A state moves one step at a time under one of 6 hidden systems, and each row is a state written as 18 numbers. Each run below is a few steps of one system.
seq 1, T:
[[ 20 -18  17   3   7 -16  -2 -17   0 -15   9  14   2  14   3   2  -4  15]
 [-23 -10 -17 -17   6  21  -1   2   9   4  -4 -10  -6 -23  -6  -5   6 -15]
 [  7  21  14  -2 -11  -8  14   8   4   6  -1  -5  13  29  -6  -2 -13  22]
 [ -3 -10  13  10   5  -8 -18  -7 -10 -13 -12   2   5 -33  -6   2  10 -18]
 [  0  17 -18   7  -1  13   5  15   0  31   4  -4 -15  14   5  10 -13   0]
 [ 15 -22  19  -5  -2 -15  -8  -6 -19 -12   5  14  10   8  10  -4  13  14]
 [-23  11 -26 -11  -6  15   0   3   7  -5   5  -7 -10 -17   5 -11   3 -19]
 [ 21   8  13  11   0 -10  21   6  13  -1  11   2  12  26   1   3  -1  18]
 [-13 -17   5   3   8   0 -14 -19   2 -14 -14  -1 -17 -29  -9   0  12  -8]
 [  4   8 -13  -9  -3  17   7  10   8  26   5  -7  -2  20  -7   4 -28   2]
 [ -2 -14  27  -7   4 -14  -7   3 -21 -10  -7   5  21  -2   0  -3  17  10]]
seq 2, T (11 x 18):
[[-20  19  -7 -15  23   7   6  11 -17  16   1  -4 -19  -3  -5 -12   5  -2]
 [ 18   4  14  -7 -36  -4  -1 -12  -1   1   6   9  17  12   1  10   3   2]
 [-15  -9 -11  23  13  -4 -16  23  -2 -15  -6 -12   1 -18   7 -10   4  -7]
 [ 14  23   1  -8  14  -3  18 -12   6  11  11  16 -15  18   6   7  -4   0]
 [  4 -37   7   0 -20  11  -6  -4   4  -1  -3  -5   3 -12  -5  -4  17   8]
 [-27  24 -21  -6  11   0  -2   8   0 -11   0  -5  -4  13  -7  -6 -20   2]
 [ 19  -4  28  -6   4 -11  19  -6   4   7   3   5  22  -5   6   9   5  -9]
 [-12   2  -9  13 -11   6 -25  10   1   6 -16 -12 -23 -15 -11  -3  13   6]
 [ 15   4  -5   1  10   4   4  -5 -15  -4   8  21   9  26   7   7 -30  -1]
 [-13 -19  10  -9   3  -3   5   6  -8   8   9 -10   2 -18   6  -3  31  -6]
 [ -1  28 -13  -3 -21  -3 -12  -2  20  -7  -5  -1 -11  14   3  -2  -9  10]]
seq 3, M, 11 rows:
[[ -7  28  11   2  -9   0  20  13 -16   4  -8  -6  16  -1  -7  -6 -13 -10]
 [-12  -3  -6   7  29  -9 -26   4 -12 -12   0  10   6   3  -7  20   1  -4]
 [ 31  -5   3  10 -11  -4   1   5   7  21  10   8  -8  17  19   8  10  10]
 [-13  -5  -4   7 -30  11  -4   3  -7 -23 -14  -5   1 -11   2 -22   8   7]
 [-20  -9 -14 -12  16   1  12  -8  20  -5   9  -7   0   2  11   5 -24  -8]
 [ 18  18  25  -5   9 -23   3   3  13  -1   8  -5   9  -4 -12  -3  16   2]
 [  1  -1  -5   2  -8  14 -21 -15  -8   6 -12   6 -25  -3 -28   1  -2   8]
 [  8 -19  -3   6   1  22  28   4 -16  15   9   6   7   2  10   5  -3 -13]
 [-26  11  10 -14   1 -18 -15  13 -16  -2 -11  -5  11 -12  19   0  16  -3]
 [ 13  12 -13   1   7  -4 -18  10  15   3  -2   1   1  21   2   2 -31   9]
 [  7  -9  -1  20  -7   5  13   1   2 -21  16   5  10  13 -12   3  31  10]]
seq 4, Y (11 x 18):
[[  2  -7  17  12  17  -1   0   2 -14   5 -31   6 -12 -14  13  -8 -11   8]
 [  4   4 -15   7   2  -7 -22   8  -5   1  32  -3  -7  11 -21   1  -2  -6]
 [ -9  15  -3  -7 -22  11  13   5  -2  -6 -18   5  11  17  21  -3   0  15]
 [-14  -9   8  15   9 -18  -5  -4   5 -14   1 -15 -10 -30  -1 -10   1 -13]
 [ 28   8 -11 -15   7   7  -5   1  27   5  13  10   8  12  -3   8   3  -5]
 [ -2  -7  15   8 -12  17  19  -4 -20   0 -22   3  -4 -10  -9 -10  18  10]
 [-11 -18   0  -5  -1 -15  -6 -11   5   7  31 -10  -4   6  -1  16  -8  -7]
 [  3   5  -3 -12  14  15  -4  15  -1  13 -27  10  15   6  15   7  -9   4]
 [ -2  12   7  17   1 -13  -6   4 -18   4   7 -10 -26 -10 -16 -20   0   1]
 [  7   4 -12   1 -16  -5  -4  -1   6 -16  19  14  20  28  11  13  -7   0]
 [-24   0  -2   7   2  15   9   4   7 -10 -33  -6  -5 -24   4  -4  13   2]]
seq 5, F (11 x 18):
[[  7  -7 -17   8  16  -8  -7   5  24 -12  16   4  11  18  10  17  -8   1]
 [ 14   5  10  10   2  13  -1   3  -9  -6 -33  13  -4 -17   2 -14   9   4]
 [  2  -8  -1  -6 -21  -2   7  -8  -3  10  32  -9 -17  -1  -2  -9   9  -7]
 [-17 -12  -4 -11   2   8  -4  -6  18 -16 -12  -1  24   5 -14  15 -12   3]
 [ -2  23  10   9  25  -6  13  10  -3  15 -14  -5 -19 -12   5 -11  -3  -2]
 [ 26 -12   2  -4  -2  -6 -13  -3  -8   8  28  16   0  19  -3  12  15   4]
 [-20   8   0   4 -32   6 -12   1  -9  -9 -26  -6  11  -6  -7   3  -4   2]
 [-12  -7  -9   6  17 -10  14  13   1   4  15 -13 -11   0  27 -11 -14  -1]
 [ 26  -7  -1 -15  14  13 -10  -1  15  -5  -4  19  20  -2  -1   6  15  -5]
 [  3  29   9  12 -27  -3   9  -5  -6  -6  -3  -6 -14  -6 -17 -17   2   2]
 [-13 -35   0   6   7  -8   6 -16  -1  -7  17   0  -5   6   7  15  -7   1]]
seq 6, Y, 11 rows:
[[ 10  -5  -1 -32  16   0 -23   2  -5   7   6  12  14  -1   6  -2 -11 -13]
 [  1  26   9  10 -14   7   9  16 -11  22 -13 -10   0   1 -19  -1  -4   4]
 [ -4  -2   3  18   7 -22  14 -11  -7 -20  21   8  -5  17  13   6  -8   4]
 [ -9  -4 -22   1   1  15 -26   4  10  -9 -12  10   2  -4   8  14  12  -6]
 [  7   2   7  -6  -7  -3  -1  11  14   4  -2 -20 -15  -9  -5 -36   3  19]
 [ 10  -1   8 -12  -7  -1   8  -8 -10 -13  18  10  29  -2  -3   1  -3 -21]
 [-11   8   3  10  -2   8  18  -3  14  17 -15  -5  -5  -3  -5  28  14  -1]
 [ 14 -24   7   5  23  -8  -6  -9  -3   1   4   9 -22   5  12  -8  -6  14]
 [ -5  -3 -15 -11 -11  14 -27  14 -18   5   5   1  12   6 -16   3   1  -6]
 [-16  20  10  -3 -13 -10  20   8   0   8  -7 -20  -3   5  14 -12 -13  11]
 [  9   1   2  15  22 -17  -8  -6   0 -21   6  14   8 -12  12   9  -5 -22]]
seq 7, E:
[[  8  -9   3 -11  17  17   3  21  -2  27 -12 -11  -5  -9  -4 -18   3   9]
 [ -9  24   1 -17 -10 -21  -8  -4 -19 -15  18   7   0  12   8 -10   1   0]
 [-10   1 -15  20  -3  22   7   7   2  -5 -19   7  16   4  -3  24  -1  -6]
 [  4 -13  13   9  17 -24   1  12  17   8   7 -20  -8 -11  16 -11  -7   3]
 [ 16   7 -10 -12 -18  11  -9 -21   9 -21   8  17 -10  -3  -5 -11  14  -1]
 [-13  -7   5  -1 -14  18  21  15 -11  20  -3 -16  14   3 -18   3   5   5]
 [-10   4  12 -12  13 -28  -3 -17   1  -1   7   5  -3   5  17  16 -15  -5]
 [ 22   1  -8  12  13  20 -22   5   8   0 -17  13  -1 -10 -18   4   4  -7]
 [ -5   0  12   8  -3 -12   9  17 -18   8   5 -13 -15   4   3 -25   7  21]
 [ -9   1 -16 -12 -21   6  -7 -14  -4 -10   5  17   3   9  26  13   2 -12]
 [ -8  -6  -5   2  19   8   5  25  23   5  -6 -17  21  -1 -15   6   0   1]]
seq 8, F:
[[ 27   1   2  13   9  12   4 -12  -8   1 -12  26   0   3  -2  15 -10  -9]
 [ -6  -6  13  14 -25  -8  -1   9  -9   9   5 -16  -8  -3  -9  -3  30  11]
 [-19  -8 -17 -23  -4   4 -13 -14   7  -6   3   1  -8  12  11   0 -24   5]
 [  5   4   5   4  23  10   9  25  -3  13 -11  -6  21 -13  -6  -4  -9 -14]
 [  9  21   8  -7  -1 -19   6  -7  -1 -10  19  13  -7  11   9  -2  29   8]
 [ 10 -14  -2  18 -25   5 -16 -17   2  -6  -8   6   0  -2  -6  14 -20  -6]
 [-28 -13  -5   8   9  10  12  18  -4   1  -5 -18 -10  -7   2 -11  17  11]
 [ 13   1   1 -39   9   2  -3 -10  16  12   5   8   0   6  11  -6 -12   0]
 [  7  19   5  17   1  -3  -6  10  -9  -7   0  -1  17  -6 -30   3  -1 -14]
 [-15  -1   6  13  -3 -12  18 -14 -11  -8   2   6 -14  13  23  12  13  14]
 [ 12 -25  -7  -1  -5   7 -29   5  17  21  -8  -7  -2 -10   5   8 -11  -4]]
seq 9, E, 11 rows:
[[ 13 -19 -21  12   1  11 -23  -2  11 -17  -2  12 -11  -8  13  -9   2  -2]
 [ -4  -3  -1  -9  -6  13  22  18   5   6  11 -12   2  -1  -2 -19  28  10]
 [-11  16   7 -20 -24 -10  14 -17   3  -7   7   0  13  10  10   5 -15  -4]
 [  2 -11  -1  18  11   7  -3  -3  12  -1  -5  -2  12  -8 -24  24 -12 -16]
 [ 18  -6  20   8  17 -13   1  -5  -1  14  -1   1 -27  -6   1 -10   8  13]
 [  3   0 -10 -16 -26  11 -26  -6 -21   1  -3  12  -8   1   3 -10   7   0]
 [-32  -1 -10  -3  12   7   9  21 -14   3   1  -7  13  15  -3  10   2   6]
 [  6  16   5  -1  22 -19   6   1  12 -10  -5   7   8  -6  30   2 -12 -10]
 [ 19   3  -9  24 -17   3 -16   6  18 -14   0  -4  -3 -11 -17  -9   7  -2]
 [ -5 -24   4   5 -17   8  26 -10  -3   3   9  -5 -14   6   3 -10   7  20]
 [ -8  -6   2 -34  -9   2  -6 -16   5  11   7   5  10  -4   8  17   4 -16]]
seq 10, R, 11 rows:
[[ 11  -9  -3   9 -22  10  11  -2  15  10  -2   1  19  18   2  25 -12   3]
 [ -3  -8  20 -12  22  -9 -17  15 -18  18 -13  -5   7  -9  -8  -4   3   4]
 [ 11  20 -16   5 -17  13  -3  -1 -16   4   6  20 -15  23   0   2   9   5]
 [ -9 -16   5  34   5  -3   3  15  -2 -14 -14  -8   7 -13   2  -2   8   5]
 [-18   8 -12 -22   8  -9 -15  -7  -1  -9  16   2 -19  -1  17 -10  12  -2]
 [ 26  -7  -5  11 -16  10  11 -10  26 -13   1   4   7  -7   3  -7 -12  -7]
 [-26   9  14 -21  18  -7  10   0   5   5  -6 -16   5 -12 -16  -5  -6  -3]
 [ 16  -6  -1  -6 -21   3   5 -10  -6  18  25  10   3  24   4  19  -6  -3]
 [  9  -9  12  16  11  -1 -20  15   3   7 -25  -6  13 -10 -19  10  -2   6]
 [-14  16  -6 -15   0   3   0   8 -28  11  -3  10 -18  14  17  -8   5  11]
 [ 17 -18  -4  35 -14   7   2   4  -2 -15   8   4   1  -6  -4  -1  22  -1]]
seq 11, R (11 x 18):
[[  6 -32   3   2  11  10  -9 -16   5 -11 -12  10 -10  -3 -14   3   5  14]
 [ -9  22  -7 -10 -13   7   3  12   5  20 -12  -8  -9 -15  15  -2  12 -10]
 [  9 -12   7   4  -8  -6   4   8 -14 -22  20   0  19  15  -7 -19  -4  13]
 [-12  11  -7   1  21   5  -2 -17   3  -5  -9  14  -5 -12  -6  25   8 -20]
 [ 12   1   2   6  -4 -16   4  16  11  20  11 -15 -10  12  21 -10 -18  13]
 [ -6 -18  10 -12  -9  12  -9 -22  -3 -11 -11   7  -5  -8 -26  -5  11  10]
 [ -8  18 -15  -2 -11  12   7  20  -1  16   0  -4  13  -2  14  11   4 -19]
 [ 16 -11  17   7  16 -20  -3   7 -10 -17  13   5  13  15  -4 -10   1  16]
 [-10  15  -9   4   1   8  -8 -22  -3   4 -13  11 -28 -13  -3  18   0 -13]
 [  0 -17  -5   9 -10  -1   9  23  14  11   9 -20   0   9  13 -15  -5  17]
 [ -6  -7  12 -24  -2   2 -10 -21  -7 -19  -7  14   9 -11 -11  -1  22  -2]]
seq 12, M, 11 rows:
[[ -2 -16   5   4  -3   5  19   2  15   2 -15 -15  -8  -9  16 -20 -21  12]
 [ -7   5   0 -30   7  -6  -3 -10   4 -20  20   2  12  -6 -11 -14   1 -11]
 [ -1  21   6  -2   5   1   6  -4  17  24  -8  -6  -9   3 -23  19   0   0]
 [ 15 -11  14  20   4   0  -2   2 -36   1   1  10  -2  -1 -12  -6  -2   2]
 [ -7  -8 -18 -14  -5  18 -12  -1 -10  13   1  11  -3  -3  22  12  14 -14]
 [ -5   8   8   3  -6  -8  11  27   4   7 -13 -15  17  10  19  -8 -11  16]
 [ -8   8 -13   2   3 -13 -19  -3   1 -34  16   7   3  12  -8  -3  -3   2]
 [ 13  -3  -1  17  -2   3  14 -12  33   9   5   0 -12   1  -3  19  13   0]
 [  3 -16  19   4  -8  -5   2  -6 -10  -6  -7  -7 -13 -21  -4 -29   4   5]
 [ -8   3 -16 -37   5  19  -3 -12   2  11   1   6  -3  -8  -1  -2 -12 -15]
 [  0  15  19   0   9  -6  17  21  -5  17  -3  -9  23  10 -14   9   3   6]]

Which system made each run below?
seq 13 (2 x 18):
[[ 19  -3   4   5 -20   9 -15  -5  10   6  -2   4   8  -1 -32  15  13   0]
 [-16 -14  14  -5  10   1   9  -6 -19  14  -9  -8 -18   1  -8  -9 -13  16]]
 -> E
seq 14:
[[  9   3   9  -9  -1   0 -33   0 -22  -2  -7  11  10  -7 -21  -1  11  -6]
 [ -8   9  -6   6 -24   7  22   3   8  12  10 -16  -7  16  -9   0 -21   9]]
 -> Y
seq 15, 2 rows:
[[ 14  -6  15  16  -2  -4   9  -9  -6   8   3  11   4 -12  -1  23  28 -15]
 [ -9  15  -6   4  -3 -21 -31  18   4   0   0 -15  -5  10  -3  -5 -19  10]]
 -> R
seq 16, 2 rows:
[[ -5  10 -18   3 -11   6 -11 -18   1 -17  13  16  -5  -3  -8  16  17 -17]
 [ -1 -12   9  19 -11   6  22   6   7   5 -17 -14   0   5   2  -2 -16  19]]
 -> F
seq 17:
[[ -6   9   3  16  18  10  21   4   7  -8 -11  -7   5 -20 -18  -2  -8 -15]
 [  4 -17  18 -15  26 -15 -15 -10 -10   7   4   9  -6   0   0   7   7   4]]
 -> M
seq 18 (2 x 18):
[[ 14  -5  12 -10 -15  12  18   9  -3   5  -4   3  32  -2   1   2  12  -3]
 [-39   9  -8  -2   2 -11 -19  10 -15   1   0 -14 -12   5  -7  -1  -4   6]]
 -> M
seq 19:
[[  5 -23  15   7  12 -10  21 -12  18 -10   2  -5   3 -12  14  -2  -9   0]
 [  5   3  -6  -3  13  17  -9  -9  17   3  -6   4 -19 -13 -24   6  26  -1]]
 -> F
seq 20 (2 x 18):
[[ 15   2 -12  26  -9   3  -8   9   4  -7  -7   7   7  22   5   9 -20  12]
 [ -5 -15   7   1   0   0  -4   8 -21  -4 -10  -2  -8 -21  18 -22  18   2]]
 -> F
seq 21:
[[-12   3  -3 -13 -10  -8 -15  17 -17  10   5 -15 -10  -4  12 -27 -15   1]
 [ 11  -9 -13   2  -1  25  11 -11   6 -22   8  19   9  10 -15   3  17   2]]
 -> R
seq 22, 2 rows:
[[ -3  -9 -17   8  -7   4  -5 -12  34  -5  11 -12 -22  -2 -11   2  -5   3]
 [ 21 -23  13 -17   3  17  21  -6   0   4   7   8  11   0  -6 -11  10   5]]
 -> E
seq 23:
[[  7  -9  -4   8 -13   4  12   0 -10  -7  12   3 -21  12   7 -27   4  21]
 [-16  -1  -7 -12 -19  12  10 -19  11 -14  -6   0  13 -19   7   6  -1 -22]]
 -> M
seq 24, 2 rows:
[[-25  12  -5  -5   0  -4  -6  21  -2   2  -3 -10   5  27   0   6   3  24]
 [ -6   9  -2   2  -2  -8  -7  -7  -8 -15  -9   1 -12 -18  19 -21 -25 -12]]
 -> Y
seq 25 (2 x 18):
[[-30  -3  -1  -2  18   5  -2  10  -4  12 -14 -10   8 -18  -4  19   6 -16]
 [ 19   8  13  -3  19 -22 -11  10 -13  13   5   9   0  19  16  -4 -13  11]]
 -> M
seq 26, 2 rows:
[[ -6  12 -10  -9  17   3 -20  12  -4 -10   7  -1   7  -9 -28  -7   8 -11]
 [  1  20  11   2  -8  -1  33 -13 -12  -1  -2  12   5  17  11   9 -10   5]]
 -> F
seq 27, 2 rows:
[[-10  -5 -20 -20  -5  16  -4 -13  31  -2   5  -4 -19   2  -7  -6   0   9]
 [  5  -8  16 -15 -14   9  22   0   9   3 -12  -4  28 -12  12   0  -1  -7]]
 -> R
seq 28, 2 rows:
[[-15  18  -6 -12 -12   6 -18 -11  -3  -9 -16   4 -25  -1 -12 -14   9  14]
 [ -5 -15 -15  15 -13  20  26   9  -4  -7   3  -1  14  -4  20  -3   2 -10]]
 -> R
seq 29, 2 rows:
[[-14 -15   2  -7  -4   4 -11   4  -3  -4 -23   1  26   7   8  13 -22   5]
 [  3   9 -13   5   9 -16  -3  21   4   0  34  -7   0  19   4  -3   5   2]]
 -> M
seq 30 (2 x 18):
[[-14   7   4  20 -13  -9  -5   1   3 -12  -1  -6 -12  -5 -10   5  39   8]
 [ -2 -17 -11  -9  -7  12   0 -14   7  10  -5   0 -21  10  10  -5 -31  12]]
 -> F
